128 stands for zero in the data rows.
What is the hidden score of each row? Scores go from 0 to 40, and 20 is about the middle. The score is a weighted sum of the row's numbers plus the product of two more (or one squared), each taken from its middle value.
[112 117  97 107 110 131 137 139 120 100 129 142 108  92 142 135 123 133
 139 150  88 123 126 137 124  99 101 149 141 144 139 195 104 147] -> 23
[143 166 156 159 119 131  76 148 119  93 107 145 123 113 166 143 137 107
 135 175  92 121  65 114 113  99  97 173  99 175  94 174  81 164] -> 20
[160 156 156 128  83 144 115 142 145  75 104 160 101 125 164 104 106 148
 136 141  90 121  93 117 110 130 106 154  97 173  96 180  91 129] -> 26
[103 134 138 163 123 174 113 170 143 157 115  97 163 104 116 169  87 100
 131 165 148 165 133 149 107 101 160 157 132 141 120  98 146  84] -> 20
[112 112 113 121 120 135 141 138 139 148 112 117 154 116 116 151 109 115
 137 133 129 137 136 148 126  98 123 119 156 143 146 146 142 109] -> 21
[136 111 126  96 103 159 124 158 135 105 110 139 126  97 135 135  63 139
 124 146  91 136 118 147 104 103 116 129 137 140 128 175 125 134] -> 19
[171 148 169 166 116 139  95 105 140 101 121 128 103 150 179 118 165  97
 152 148 140 123  89 136  73 135 108 186  87 166  72 127  59 126] -> 22
[182 180 178 188 110 106  95  61 176 140 169 161  98 213 144  48 141 198
  72  90 145 132 124 116 107 213 149 155  60 101 128 112 136 104] -> 29
[143 133 150 153 113 113 126  88 163 136 154 147 123 170 123  95 106 158
  98  91 153 152 143 125 111 187 163 138 107  88 144 120 136 114] -> 18
[109 133 126 157 142 100 123 130 125 144 122 122 137 129 125 162 168  93
 135 147 143 133  98 130 134 104 110 144 134 139 134 147 122 157] -> 21
[121 107  93 100 140 102 148 108 118 131 140 130  99 134 134 120 181 136
 147 136 127 100 134 158 137 102  82 123 146 134 138 156 127 136] -> 20
[125 133 133 152 165 109 112 129 134 175 121 106 162 136 119 167 169  82
 139 146 166 131 114 136 134  78 103 107 143 155 140 122 141 130] -> 30
[104 132 127 164 121 133 136 145 148 138 114 112 152 112 118 153 128  97
 138 137 160 145 132 112 125 135 165 142 132 129 125 113 130  84] -> 17
[138 108 122 116 148 100 151  87 132 117 125 125 112 140 155 118 178 100
 168 134 152  97 120 153 113  82  93 150 134 151  98 161  90 139] -> 17
[102  94  99 114 136 118 145 140 138 158 125 113 168 110  91 174 105 106
 128 130 152 156 137 155 124 101 134 108 169 113 174 130 161 134] -> 15
[105 146 120 122 115 111 129 134 110 117 125 140  97 125 131 124 152 148
 134 140 103 110 119 128 150 127 101 130 126 146 135 151 125 147] -> 23
[ 51  42  57 114 176 111 192 121 126 227 146  70 218 122  33 196 102  80
 111  88 197 184 208 141 153 143 218  69 215  29 205  46 226  95] -> 24
[109 123  98 124 181 121 121 113  91 152 155 119 113 124 145 143 192  97
 146 152 120  99 125 149 147  70  76 160 139 136 123 157 116 186] -> 19
[110  87 141 160 134  98 235  84 157 172 102 111 164 181  66 142 153  95
 130  70 197 151 129 120 168 121 199 126 139 130  73  75 189  57] -> 18
[ 79  75  35  77 196 116 150 109  91 175 174 110 124 103 129 151 173 109
 141 150 109  95 168 191 144  32  62 123 184  98 177 166 145 177] -> 30
[ 35  83  46  95 129  99 202 139  93 155 130 119 131 100  62 160 151 143
 123 107 109 129 164 123 199 139 153 105 178  91 168 110 190 124] -> 21
[ 97  65  15  31 150 116 156  84  67  92 172 155  52  91 163 103 183 160
 149 141  44  60 163 165 151  91  32 148 162  97 155 231  91 223] -> 20
[152 118 134 101  95 136 137 128 140  87 112 150 117 116 142 113  79 147
 128 123  94 131 122 123 106 142 129 128 127 134 130 165 109 143] -> 26
[179 167 175 144 107 131  97 130 143  94 121 145 109 139 162  99 125 142
 123 132 121 119 107 106 109 147 118 146  85 158  96 148  89 127] -> 22
[112 135 132 163 140 113 125 136 138 145 115 116 148 126 125 160 150  90
 141 147 154 137 103 142 122  87 118 138 131 158 129 144 131 124] -> 20
[104 150 151 168 110 133 151 152 131 121  96 122 129 124 113 141 149 112
 133 124 143 134 113  97 159 138 164 141 110 148  85  97 144  84] -> 19
[104 130  82  87 132  86 145  91  74 110 164 143  28 148 140  70 232 191
 143 121 103  50 147 144 183 153  73 118 116 113 134 131 136 170] -> 20
[133 135  82  56 134 142 111 150  71 121 165 135  74 108 135  87 143 201
 121 137  66  77 169 128 162 136  78  74 140 105 178 121 141 161] -> 20
[ 98 142 123 157 128  96 132 145 125 149 120 125 128 127 109 158 164 117
 129 141 153 141 121 123 152 125 124 125 138 139 146 120 148 124] -> 20
[123 158 135 124 136 137  91 167 112 157 129 116 141 121 117 139 123 142
 121 148 119 127 130 126 143 110 114  97 132 142 152  98 158 128] -> 23
[178 186 200 206 125 109  95  82 173 132 151 142 115 202 150  86 153 145
 101  94 179 143 116  96 110 199 154 149  65 122 109  95 110 103] -> 19
[160 165 157 116 100 151 100 162 121  89 107 148 109 113 156 107 109 159
 133 147  88 107 107 111 124 127 104 119 106 165 117 133  98 135] -> 23
[ 91 113 108 115  92 140 155 155 139 107 114 127 130  92 119 139  82 138
 130 134 119 142 141 139 117 143 150 134 141 113 145 138 130 101] -> 19
[147 156 173 167 125 112 115 121 141 108 109 142 125 142 156 126 151 108
 141 133 148 128  87 110 120 125 114 156 100 162  83 151  97 131] -> 23
[191 174 174 102 130 172  54 162 110  97 128 137 120 123 165  89  94 159
 129 139  85 109 120 109 104 143 105  90 104 152 120 106  96 129] -> 15
[ 97  81  84  89 131 121 151 130 127 160 131 116 166 104  88 165  89 118
 125 122 130 150 152 162 124 109 132  91 185  97 183 138 162 133] -> 17
[181 131 150 161 137 150  83  90 134 121 144 116  94 158 180 106 192  96
 166 148 160 114 100 168  57 123  94 201  93 151  73 120  60 131] -> 22
[115 157 151 168 134 131 120 160 139 157 110 111 145 129 121 161 133  96
 135 152 150 148 104 131 131  91 116 145 118 173 119 125 139 119] -> 21
[140 118  93 105 164  91 119  73  89  92 152 152  59 125 186 113 230 116
 153 143  93  63 104 136 147  87  39 170 113 143 100 208  66 226] -> 18
[153 130 162 135 128 110 155  97 130  93 102 136 103 158 153 114 182 109
 156 122 134 102  82 124 135 100 113 155 103 180  55 144  96 136] -> 14
[124  72  86  83 144  88 197  71 122 133 128 122 110 145 116 123 183 111
 164 106 144 101 142 155 148  93 102 114 167 133 126 155 130 138] -> 14
[170 183 192 211 111 101 102  87 171 134 144 157 108 195 145  89 160 142
 105 104 166 139 104 105 110 193 146 160  67 128 103 113 117 106] -> 21
[101 114 112 114 131 110 132 140 121 146 120 119 148 113  99 154 111 120
 120 133 137 150 132 138 139 125 130 108 149 117 165 119 156 140] -> 20
[ 98 111 130 165 128 127 179 129 149 142 100  98 175 129  99 159 141  79
 146 106 171 150 137  99 152 133 204 136 137 127  92  76 145  67] -> 16
[175 178 186 204 111 112 102  73 171 140 160 156  97 207 142  68 151 173
  85  92 164 140 118 106 109 212 153 162  59 106 115  99 130 108] -> 20
[173 171 168 151 102 146 104 141 138  79 115 159  98 126 171  96 116 142
 126 140 101 110  98  99 118 137 117 160  81 167  91 157  85 132] -> 29
[209 179 185 165 112 133  88  78 163 114 160 154  98 195 158  45 118 188
  91  85 150 122 142  95  97 213 147 132  67 105 119  98 111 102] -> 19
[170 142 149 109 100 169  98 132 125  76 129 141  82 117 182  90 120 147
 155 150  92 101 114 147  81 116  96 161 102 160  83 150  71 125] -> 11
[ 73 104 100 163 155 116 161 154 146 214 121  84 195 117  69 209 149  65
 139 140 199 170 132 162 129  61 142 122 176 137 162  98 189  80] -> 31
[202 168 190 143 148 158  51 121 131 122 129 120 142 150 170 113 140 101
 148 140 147 117 116 112  74 135 107 126  97 154  98  86  67 129] -> 22
[132  79 110  52 116 137 132 123 120  89 138 140 147  99 122 112  27 157
 108  94  99 146 173 124 107 183 172  85 158  59 169 128 119 161] -> 25
[147 153 161 156 107 149 101 149 146 105 107 133 121 117 160 137 124 107
 147 160 118 130  77 134 100  82  92 170 102 184  82 168  97 128] -> 14
[136  90  42   0 168 150 122 133  67 178 187 103 121 115  97  85  98 222
 116 109  77  83 230 165 154 112  79   0 205  73 246  73 196 139] -> 20
[152 155 155 147 107 169  97 176 142 110 105 121 116 106 151 141 101 124
 129 166  98 133  91 141 107  78  95 162 105 183 100 165 118 125] -> 17
[125 137 130 148 163 102 114  94 115 167 139 113 126 159 132 140 200  95
 142 140 149 112 115 149 124  91  89 132 129 153 121 128 124 158] -> 33
[101 115 107 132 150 113 140 136 136 189 125  99 178 120  95 179 142  93
 143 143 166 154 140 147 121  97 130 100 166 127 173 112 150 108] -> 21
[118 164  70   2 104 145 101 156  25  73 190 156   0 114 139   0 145 255
 101 113   7  25 207  94 205 226  85  27 119  63 184  90 152 164] -> 31
[ 40   0  55  59 167  82 255  77 135 196 117  79 250 119   2 205  65  60
 120  37 210 205 203 147 160 151 255  46 249  19 180  48 228 103] -> 10
[181 178 154  93 133 141  71 152  88  82 133 152  95 117 168  82 123 173
 129 136  75  82 128  87 142 151  90  75 104 139 130 121  93 161] -> 29
[151 162 170 174 118 159  80 134 136  95 114 131 115 133 172 124 149 103
 146 152 134 126  93 121  91 127 116 184  83 161  75 133  74 116] -> 17
[119 114 138 135 122 126 134 138 141 119 109 128 154 111 125 158  96 102
 129 129 144 157 117 132 110 125 145 128 141 124 132 128 120 139] -> 13
[173 173 166 167 119 132  78 106 150 125 141 143 127 163 155 103 126 150
 108 132 129 131 103 136  95 132 115 158  89 143 107 135 114 113] -> 30
[ 86 106  99 135 141 117 141 134 127 162 136 105 165 120  88 162 115 105
 121 117 161 151 155 125 145 151 173 101 162  92 172  85 163 108] -> 16
[ 50  37  53  93 177  88 214 109 123 223 130  83 207 129  27 198 127  78
 121  78 190 165 186 145 171 126 192  50 220  53 202  60 227 111] -> 22
[183 145 152  79 129 150  67 135 107  89 127 142 147 112 163 107  55 155
 103 154  44 117 102 140  90  99 102 101 125 135 130 153 104 174] -> 29
[100 125 113 157 158  98 124 130 127 173 122 112 150 130 116 171 179  86
 140 145 165 135 114 151 136  77  99 123 147 147 143 136 141 135] -> 27
[144 136 131 117 148 133 109 137 128 157 123 118 132 125 133 142 146 114
 140 148 122 120 121 150 121  71  77 105 137 160 137 141 136 138] -> 23
[109  81  99 120 172  82 194  67 126 170 122 107 136 158 105 152 215  82
 163 110 185 112 132 154 164  70 105 117 163 141 101 115 145 136] -> 25
[138 140 110 120 161  92 102  95  87  89 141 153  90 129 174 121 213 116
 142 153  90  80  87 125 145  90  48 155 118 152 116 200  75 220] -> 21
[173 163 176 178 120 148  73 116 143 101 126 132 117 144 175 118 154 102
 152 151 137 127  88 120  80 142 118 186  84 162  76 118  65 125] -> 19
[121 131  95 120 151 120  97 117  92  88 142 151  72 100 180 131 198 111
 141 171  69  87  89 127 140  83  48 192 110 152 102 223  68 215] -> 18
[ 81  53  54  66 170  89 148 108 104 194 159  99 192 114  55 166  89 127
 104  82 150 157 195 144 144 153 165  35 212  30 242  90 196 160] -> 18
[168 162 166 143 125 138  92 133 135 112 115 135 119 133 160 124 138 115
 141 148 122 122  91 126 103 109  98 144  99 173  93 153  91 137] -> 17
[162 163 172 173 112 137  98 131 149 123 124 140 120 142 151 120 130 130
 120 144 131 137  92 129 104 130 117 164  85 162  99 149 111 113] -> 19
[  0  45   0  61 185 218 173 177  54 185 195  81 144  37  68 156  86 141
  98 136  64 129 255 124 188 128 200 135 205   5 213  87 202 109] -> 19
[108 111 140 159 129 103 170 131 145 145  97 115 164 130  98 170 146  80
 147 126 166 153 112 119 142 106 153 132 145 152 105 119 137 103] -> 17
[139 152 139 155 124 139  92 137 113  97 129 137  88 125 173 120 169 118
 143 162 108 105  94 132 113 127  89 195  90 156  85 155  81 156] -> 22
[ 88  44  79  74 143  92 184 100 127 152 130 118 190 119  69 165  69 104
 119  77 163 168 179 137 134 167 192  67 197  55 188 105 169 152] -> 17
[169 146 170 167 118 149  87 110 136  95 123 127 108 150 170 117 158 102
 151 146 145 122  87 141  74 136 109 185  82 168  76 125  62 128] -> 22
[102  84  96 140 158 100 184 103 125 167 121 103 145 137  98 168 181  77
 155 124 164 129 125 151 153  71 120 137 162 139 116 135 147 124] -> 19
[141 177 165 164 128 193  89 185 135 118 124 111 135 111 152 122  97 121
 127 168 114 129 129 107 112 108 150 162  96 151  97  99 115  79] -> 19
[118 103 112 138 147  93 165 116 119 140 104 126 140 130 105 158 175  84
 149 120 143 127 109 127 157  95 123 139 144 154 103 136 132 135] -> 20
[165 137 109  51 144 138 107 130  99 124 150 131 105 124 146  91 124 173
 138 124  96  85 158 129 132 119  80  65 147 127 155 124 118 152] -> 21
[ 71  78  85 132 147 106 198 121 125 155 108 114 169 119  77 186 153  80
 146 114 157 150 132 130 171 105 157 120 169 121 131 121 155 123] -> 14
[145 162 169 187 132 178  72 176 139 140 114 109 137 117 147 156 123  92
 122 173 138 143  89 134  94  87 116 170 100 170  97 115 126 111] -> 31
[157 163 158 127  94 168 104 166 135  80 100 149  93 105 169 111 102 143
 137 157  80 112  93 123 111 107  98 163  94 180  92 171  93 127] -> 24
[143 161 115  66  99 132 112 143  85  76 149 154  50 115 153  53 145 223
 127 134  59  67 154 113 152 173  97  94 108 119 135 115 116 139] -> 20
[189 167 177 136 115 138  88 121 134  97 134 147 112 147 158  78 102 164
 110 112 116 123 120  86 110 189 138 121  84 119 113 122  94 134] -> 30
[108  49  79  55 159 106 151 108 122 161 146 112 196 114  73 157  50 120
 105  87 154 168 187 143 112 169 174  39 200  28 222 100 168 169] -> 14
[166 168 177 162  95 129 112 110 154  99 127 154  95 166 153  89 125 163
 109 117 123 126 104 108 115 161 121 162  74 149 104 144 105 119] -> 20
[ 83  90 106 151 154 103 189 123 133 186 108  99 175 131  77 185 164  71
 150 123 177 149 126 149 150  68 144 122 172 146 122 108 175  97] -> 23
[156 150 174 177 122 124 155  98 152 123 115 138 118 176 131 102 158 123
 121 105 149 131 105 104 141 144 149 156  87 149  65 110 122  98] -> 18
[ 82  88  67  76 125 123 146 145 118 169 136 114 144 101  82 155  94 152
 117 131 119 143 165 168 146 119 130  82 181  91 203 129 184 134] -> 16
[121 166 158 170  99 131 112 161 126  88 102 145 108 113 148 132 145 120
 134 151 120 120  95  88 146 143 142 164  91 155  89 136 100 127] -> 25
[ 95  20  94  94 143 101 255  63 149 184 128 104 190 170  32 142  95 108
 110  30 194 172 183 142 170 163 239  77 188  57 130  55 213  86] -> 8
[168 157 159 161 138 119 104  93 146 131 143 140 107 170 152 100 164 139
 122 120 153 117 107 133 109 128 101 148  96 145 104 132 110 134] -> 19
[169 176 195 171 124 124 105 114 151 118 119 139 134 166 148 107 138 124
 125 115 158 132 107  94 116 156 134 137  83 153  83 112 101 111] -> 21
[121 164  83  77 157 115  81 122  31  70 185 167  22 108 174  66 218 205
 122 144  29  30 145  88 194 164  50 116 101 103 138 153  94 235] -> 23
[130 136 132 139 114 128 124 148 143 126 107 126 138 113 131 153 120 107
 144 153 127 139 104 136 115  94 109 143 133 160 129 160 122 116] -> 17
[121 142 148 178 119 129 113 146 148 117 107 122 156 116 134 157 127  91
 138 139 161 155 113 103 108 143 161 155 116 133 117 121 104 106] -> 16
[134 156 153 166 120 133 108 145 136 125 113 130 126 128 140 144 148 106
 139 155 139 132  88 132 117 104 111 155 106 170 103 149 111 123] -> 17
[ 67 122 127 155 121 104 189 150 115 159 100 113 138 129  70 165 162 117
 128 120 152 144 114 119 197 131 167 116 139 138 116  75 194  90] -> 19
[ 69 188 111 125  64 136 108 204  68  71 134 162  24  93 121  87 130 240
  90 159  31  91 118  92 206 200 124 139  85 117 142 127 156 132] -> 25
[122  84 106  79 119 138 130 143 127 130 120 125 151 101 115 150  64 132
 117 125 108 147 135 149 114 116 126  99 164 111 157 146 152 157] -> 14
[127  95 124 116 113 161 206 105 163 131 143 112 146 149 104  84  84 146
 113  66 148 138 193 103 140 170 231 129 135  74 104  59 158  28] -> 13
[144 163 173 182 127 147 104 147 149 141 116 121 133 143 148 133 130 108
 127 153 149 139  98 134 107  97 122 169  95 164  96 127 122 106] -> 20
[136 125 130 113  92 152 126 152 140  91 102 139 119 102 146 126  88 139
 139 147  91 129 105 144 110  95 108 145 128 159 116 178 105 130] -> 18
[215 179 188 174 119 125  94  44 179 142 193 158  84 227 151  21 133 215
  69  61 164 128 162 100  98 250 158 134  57  74 135  77 128  93] -> 19
[128 173 166 174 101 160  90 174 129 109 110 125 108 114 150 135 139 129
 133 168 111 131  86 129 124 128 117 169  85 175  88 137 115 114] -> 18
[ 51  57  66 123 145 106 218 125 145 206 110  85 197 117  49 198 134  76
 145 107 186 162 160 162 156  78 171  98 204 116 157  94 199  70] -> 23
[159 153 163 167 117 141  97 125 141 103 111 134 113 132 168 126 150 100
 148 153 140 127  82 135  90 109 104 186  93 170  75 158  80 116] -> 16
[124 135 157 184 126 113 147 118 158 156 117 117 147 156 112 144 146 106
 124 117 180 153 109 132 124 124 154 153 115 143 101 113 148  85] -> 21
[ 96  79 130 158 134 112 238  93 157 171 104 101 172 164  63 152 157  83
 138  71 204 157 145 120 175 129 222 129 150 126  75  52 183  39] -> 13
[110 160 147 155 131 114  98 159 118 154 124 116 151 121 107 153 136 118
 116 140 149 141 121 110 150 140 140 104 126 124 140  86 153 121] -> 25
[149 150 174 193 128 123 127 103 177 155 136 133 145 173 126 114 139 119
 109 108 170 148 117 125 123 136 158 157  99 126  98  96 143  82] -> 26
[122 105 117 113 103 144 159 124 147 111 131 130 130 129 119 107  81 144
 120  96 126 141 170 110 118 180 194 127 133  87 127 113 132  82] -> 21
[ 72  85  68  99 140 111 151 130 121 170 141 106 156 111  77 161 101 135
 115 109 140 152 173 150 135 146 155  82 188  69 210 109 179 123] -> 17
[114 134 134 169 140 131 112 149 149 184 127 108 156 138 110 168 139  95
 125 153 161 151 112 151 120  90 115 144 135 153 142 133 166 101] -> 30
[188 186 171  90 106 180  65 173 115  70 126 135 114 108 176  82  76 177
 136 148  72  99 134  99 101 141 110  92  96 162 102 109  86 120] -> 15
[127 164 158 171 124 144  99 163 135 121 108 132 134 113 150 153 140 103
 133 164 123 131  82 118 122  94 103 166 106 176  99 158 110 132] -> 21
[122 153 154 164 126 123 116 150 133 120 105 132 126 113 139 155 144  99
 137 160 121 136  84 126 128  93 101 154 112 169 111 167 109 138] -> 19
[ 99  95  89  99 146 104 145 128 118 171 128 112 168 119  81 165 112 116
 119 119 142 146 146 149 142 112 131  80 176  99 188 116 175 136] -> 21
[ 78  65 116 144 151  90 244  80 147 186 105 102 193 170  45 173 157  71
 134  69 211 168 144 125 178 124 209 108 170 107 111  60 195  77] -> 16
[143 109 105 107 177  92 130  82 115 161 149 111 129 153 134 131 201 103
 154 128 163  94 138 155 127  76  68  99 157 133 143 132 123 156] -> 28
[253 185 200 144 137 132  56  57 156 115 178 149 126 210 176  25 109 189
  97  75 151 117 164  92  63 231 156 102  69  84 125  51  83 104] -> 23
[171 154 154 110  81 155 111 137 137  60 110 162  81 122 176  86  98 170
 131 140  75 105 101 124 115 125  97 152  92 170  95 190  86 129] -> 32
[155 158 159 127  99 154 102 149 136  78 103 146  99 113 170 108 117 132
 142 155  91 112  91 127 102 108 100 157  97 180  86 172  85 132] -> 17
[103 128 127 145 119 120 135 137 124 101 108 136 130 110 132 149 145 100
 138 134 123 131 103  99 147 136 138 157 122 143 108 156 101 133] -> 21
[130 136 139 160 133 133 118 127 133 122 117 122 111 128 156 134 170  97
 156 159 148 112 106 139 112  91  93 164 111 168  96 151 102 124] -> 19
[170 153 155 157 163  84 118  47 143 122 172 155  99 201 172  68 206 127
 118 105 156  94 122 127 114 137 102 158  89 113 101 141  86 150] -> 27
[118 120 147 146 100 117 186 107 140 115 117 137 120 153  99 107 119 149
 113  91 145 145 133 107 153 181 192 139 110 108  96  92 159  86] -> 15
[119 142 134 130  84 129 137 150 124  91 106 144 112 111 135 121 113 144
 140 133 108 127 110 112 140 144 132 138 122 149 113 138 115 122] -> 29
[130 119 124 117  96 129 147 140 142 100 107 137 126 106 129 134 105 125
 148 134 115 133 118 129 120 123 120 137 138 146 127 163 107 119] -> 22
[128 127 137 117 100 133 130 157 140  95 102 140 121 102 142 135  93 129
 139 147 108 130 107 137 106 108 122 144 128 153 119 176 109 132] -> 27
[229 187 216 171 150 145  36  89 146 120 151 124 154 180 178  82 132 114
 134 110 182 128 131  84  57 200 154 125  72 122  93  44  49 101] -> 21
[127 169 151 142  86 128 107 167 118  86 105 149  87 116 142 114 125 156
 129 155  85 114  84 112 144 138 113 149  96 166 107 158 119 133] -> 22
[ 89 116  94 129 141 145 128 158 122 157 129 109 145 102 109 170 115 108
 132 161 117 141 131 160 132  80 111 138 156 143 156 146 152 126] -> 23
[165 153 170 159 115 127  96 113 131  94 117 139 104 142 172 118 159 108
 149 141 123 115  91 125  97 124 106 169  95 169  78 145  74 148] -> 16
[ 89  42  60  53 148  98 166 103 116 148 149 115 183 105  72 148  51 134
  95  72 137 165 202 128 125 204 196  38 203  16 227 100 169 162] -> 18
[137 161 153 164 114 160 100 163 146 125 110 122 135 113 146 143 116 119
 132 164 126 140  97 137 113  90 110 165 104 160 102 153 126 102] -> 19
[ 80  59  72  77 153  85 173 101 117 169 139 106 193 116  61 172  79 106
 111  80 166 175 179 134 129 168 187  54 198  39 205  91 176 145] -> 15
[ 95  86  93 115 138 173 119 157 136 161 147  89 165  84 102 154  44 118
 102 132 139 163 183 142 100 143 188 111 161  58 178 100 168  99] -> 13
[ 93 125  63  69 107 116 151 125  77 115 159 143  31 120 118  80 169 220
 123 130  73  69 159 146 184 161  93 108 136 101 164 133 163 146] -> 20
[ 99 116 113 152 142 115 130 130 136 169 128 109 160 127 103 167 141  91
 139 133 164 154 124 144 113 116 135 128 153 128 155 110 139 114] -> 20
[ 66  16  77  87 176  76 228  81 130 200 126  94 232 141  18 198  91  68
 116  53 200 194 185 140 158 151 224  48 221  37 183  54 213 135] -> 15
[124 117 109 108 117 130 139 131 137 125 117 130 125 110 134 135 120 131
 146 137 113 122 118 161 117  87  98 128 147 160 133 161 122 124] -> 15
[158 141 144 126 100 161 116 164 137  95 103 137 115 101 151 128  91 128
 134 156  92 129  95 143 110  96 105 149 116 174 108 174 109 130] -> 18
[156 167 163 148 113 147 100 149 130  79 113 156 109 119 174 114 122 132
 132 154  85 113  87 104 124 115 102 169  93 171  85 175  80 144] -> 24
[141 168 177 168 110 143 102 165 144 104  91 133 123 117 156 146 125 103
 141 165 121 136  78 123 114  97 104 165  95 193  82 152  98 122] -> 18
[140 144 142 154 136 125 118 132 129 118 113 133 110 115 156 140 167 102
 149 164 121 111  87 142 117  72  73 165 109 175  94 183  99 145] -> 21
[160 158 157 150 114 123 111 112 137  83 120 156  93 136 176 100 144 132
 138 139 107 111  93 112 117 128 100 176  91 160  79 179  70 151] -> 23
[ 72  76  96 129 143 107 199 125 139 182 111  95 187 126  66 181 131  82
 136 102 183 156 150 139 153 106 174 100 178 113 141  93 177  87] -> 19
[117 114 127 123 137 101 153 114 134 150 125 123 155 146  93 136 123 123
 114  96 157 147 145 120 141 159 164  90 145 100 148  93 151 129] -> 18
[156 160 152 112  85 164 105 164 123  67 107 153  92 103 169  97 101 164
 139 152  76 105 100 125 116 117  97 146  99 170  94 162  92 123] -> 25
[164 175 187 200 105 115 120  92 162 124 143 148  97 196 132  81 150 159
  95  97 161 136 105  99 136 196 157 165  63 131  89 109 136  97] -> 18
[131 156 150 162 122 129 100 153 126  87 111 142 113 108 164 145 142 107
 141 169 101 116  74 117 127  95  88 176 100 183  95 196  86 165] -> 19
[151 160 169 163 111 121 115 136 147  95  98 143 113 127 164 131 154 101
 152 154 136 121  75 125 109 103 103 163 100 187  79 170  82 136] -> 21
[208 156 168  97  98 158  90 110 141  77 138 166  90 151 175  47  72 198
 106 103  90 109 142 104  98 181 120 113  89 115 118 138  87 141] -> 36
[168 123 116  84 143 127 122  99 108  92 142 145  78 122 175 102 177 135
 157 145  95  78 110 154 124  77  46 141 121 165 107 192  85 182] -> 14
[194 173 169 130 105 164  79 122 139  81 137 153  99 137 175  68  99 176
 113 123  92 110 132  93 105 169 122 135  83 137 116 137  86 123] -> 22
[163 154 169 152 117 121 105 111 141  94 114 138 111 145 170 120 167 103
 157 145 138 117  80 126  95 117 106 178  91 168  75 147  67 135] -> 15
[112 100 122 122 101 124 184 121 145 123  99 125 146 124 108 141 112 112
 147 114 139 143 133 139 135 110 151 134 150 135 112 134 135  94] -> 20
[151 161 147  92 103 150  96 164 115  81 118 139 105 104 149  95  87 174
 127 138  82 111 129 111 126 143 119 103 113 139 127 120 105 131] -> 15
[107 111 122 140 133 117 165 139 143 164 108 109 162 127  95 172 139  89
 139 132 162 147 118 140 139  88 144 126 154 149 123 125 160 109] -> 17
[157 150 174 172 114 115 133  92 158 109 126 145  99 171 157 100 164 126
 135 116 159 124  99 116 118 146 128 171  83 152  76 141  97 112] -> 17
[194 184 187 130 121 167  47 145 125  87 126 133 122 136 175  90 105 138
 139 136 118 108 119  99  84 160 125 112  88 146  99  89  66 126] -> 13
[149 155 162 167 117 133 106 141 144  99 101 141 114 128 167 132 143 104
 146 160 131 124  79 127 102 100 105 177  92 178  77 155  76 136] -> 16
[ 89  97 103 118 115 134 194 138 125 102 101 131 138 103 113 148 119 102
 146 122 115 140 135 108 156 109 163 149 147 137  96 134 122 105] -> 13
[102  69  97  95  98 124 201 122 146 117 105 123 154 104  98 151  79 114
 148 110 142 152 144 143 123 114 168 118 172 118 132 130 135 100] -> 14
[116 139  96  82 107 135 128 140  90 105 145 139  50 114 140  84 156 201
 128 139  80  80 142 140 159 145  89 110 122 132 137 136 140 133] -> 18
[ 94 123 126 167 135 112 140 141 150 170 107 105 181 123 103 188 144  78
 147 147 179 161 114 142 126 100 137 132 147 143 139 126 140  99] -> 21
[146 191 185 178  90 127 113 132 141  89 119 158  85 156 147  83 138 168
 109 119 126 122  95  92 139 197 148 156  66 137  91 116 106 113] -> 30
[128 151 153 155 109 136 109 158 141 117  99 130 133 119 143 149 124 109
 139 157 130 135  91 131 120  92 113 156 115 170 106 156 115 120] -> 18
[176 161 166 104 105 174  74 167 117  82 119 136 132 104 174  98  69 157
 131 165  69 111 113 129  90  96  96 114 112 165 107 135  89 125] -> 19
[146 147 123 136 129 166  93 159 112  77 133 146  78  91 188 110 146 123
 138 176  71  86 104 124 122  93  81 194  96 152  89 195  69 155] -> 20
